(in the rows, 128 means zero)
The rows of T fall into several groups, and each row is roughly a mix of its group's hidden directions.
T, 83 rows:
0: 103 135 127 145 131 109 141 143 176  87 115
1: 111 161 115  87 132 162 107 107 110 117 124
2: 114 112 117 102 122 163 144 122 141  75 132
3: 102  93 114 134  98 113 140 167 137 121 157
4: 139 134 157 136 143 127  97  85  95 119 107
5: 137  80 139 130 114 119 160 151 151  97 127
6: 127 158 129  82 112 159 116 159 125 142 141
7: 141 146 122 116 138 176 119 104  89 113 111
8:  91 118 118 147 106  86 125 151 125 133 161
9:  94 125 114  94 104 155 130 144 143  91 140
10: 119 159 121 109 148 152 112  86  92 126 120
11: 114 110 117 127 117 125 148 173 174 106 129
12: 126 101 112  97 158 147 158 131 150 100 146
13:  99 108 140 166 113 128 136 170 142 153 123
14: 113  89 115 135 115 114 139 138 156  85 152
15: 129 115 114 135 138 144 149 182 128 165 110
16: 164 156 143 118 152 140 108  85 121 135 110
17:  91 110 113 125 111 129 156 172 153 130 145
18: 116  99 120 157 129 124 143 127 157  76 118
19: 139 156 135 154 111 127 115 161 121 178 119
20: 148 101 128 118 105 141 139 174 161 106 127
21: 145  90 127 163 140 132 155 129 159 112 100
22: 151 139 125 148 170 112 121  79 117 140 121
23: 112 127 136 150  87 143 125 131  78 144 112
24: 162 132 122  99 129 171 119 154 160 132 139
25:  92 140 118  89 139 128 121  90 108 100 130
26: 163 121 120 166 151 117 119 116  84 132 113
27: 130 110 104 105 124 149 158 160 169 114 140
28: 163 135 136 143 106 122  93 134 111 175 121
29: 127 129 124 111 109 117 132 172 182 121 136
30: 146 139 123 143 170 116 121  75 113 134 122
31:  98 151 128 141 132  84 112 121 128 169 145
32: 179 150 116 158 128 119 131 135 137 162 111
33: 119 112 142 105 144 135 128  86 111  81 115
34: 171 161 142 104 146 138 107 111 144 146 112
35: 106 131 167 159 123 126  92 128 101 155 120
36: 113 138 121 113 182 128 152 113 153  99 127
37: 173 130 129 104 142 110 100 114 156 141 154
38: 102 142 152 158 117 110 100 131  96 162 128
39: 160 151 139 114 130 139 104 112  99 174 123
40: 133 124 128 150 130 142 130 115  60 121 112
41:  93 106 119 124 141  97 143  94 118  93 139
42: 119 118 131 147 101 112 133 176 164 148 145
43: 149 145 119 158 137  88 114  90 106 144 132
44: 144 105 146 137 103 108 141 176 157 145 128
45: 144 154 139 136 129 124 103 107  88 172 121
46: 121 108 128  95 150 102 139  91 149  94 129
47:  82 115 119 118 109 128 143 169 144 133 156
48: 120 143 137 124 114  91 107 102 158  93 151
49: 167 117 148 148 114 113 128 167 129 162 113
50: 118 138 120 127 167 110 128  70 141 123 138
51: 115 153 150 109 109 158 104 166 118 156 130
52: 126 153 147 140 127 124 110  71 106 108 115
53: 111 157 143 117 132 131 130  84 135  81 117
54: 121 162 144  83 119 140 123  90 112 117 141
55: 120 146 132 109 113 102 109 159 168 162 139
56: 176 126 133 145 117 132 115 172 128 155 114
57: 106 167 141 135 128 126 121 106  81 153 117
58: 130 152 143 158 125 105  96 113  96 163 127
59:  98  98 124 117 113 100 145 144 163 101 147
60: 153  80 124 153 131 126 154 137 135  90 125
61: 124 131 139 182 119 108 119 144 122 170 119
62: 158 130 138 108 111 181 127 151 112 119 106
63: 118 122 126 156 101  98 120 168 167 123 126
64: 138  88 129 126 141 153 152 132 163  93 112
65: 137 126 116  92 120 164 149 166 159 119 130
66: 115 135 129 107 134 108 130 109 167  81 153
67: 134 157 112 140 107 118 128 167 131 176 140
68:  88 129 121 146 119  82 151 114  99 125 123
69: 115 110 134 103  90 132 130 169  97 108 117
70: 142 148 127 104 163  99 115 113 169 123 150
71: 111 160 120  96 136 172 118  96 116 115 125
72: 170 133 142 168 140 128 126 124 104 163 111
73: 119 114 140  84 140 154 127 107 124  81 125
74:  80 115 124 130 105  85 130 150 126 128 148
75: 120 108 124 151 105 145 134 149  79 159 117
76: 164 122 149 128 151 146 112  88 122 105 101
77:  92 130 129 113 137 138 150  92 113  83 139
78: 142 136 133 150 102 131 115 179 113 164 124
79: 121 156 128 126 129  98  98  96  91 142 151
80: 115 106 120 118 114 134 151 159 172  90 130
81: 135 100 111 151 149  98 139  86 140 102 139
82: 127 144 134 177 135 103 105 115 102 154 109
One row of each group comes first, with its name. Which group is each row after those in?
157 149 135 128 132 123 100 122 101 182 125
<59>
103 126 119 179 114 106 128 150 106 151 145
<20>
161 143 156 131 131 163  87 136 128 152 117
<54>

102 102 119 149 140  89 133  91 122 107 148
<54>
114 111 123 152 159 126 141  87 117  86 125
<59>
129 117 116 117 164  94 129  83 146 104 133
<20>
108 162 131 134 129 100 104 122 106 176 132
<20>
140 125 125  79 116 132 132 148 172 115 153
<59>
142 166 135 139 113 127 104 150 112 178 128
<54>
135 139 121  96 166 135 146 145 176 117 126
<59>
104 126 132 142 134 113 124  76  99  97 144
<59>
118 104 143  97 130 170 140 145 144  94 110
<54>
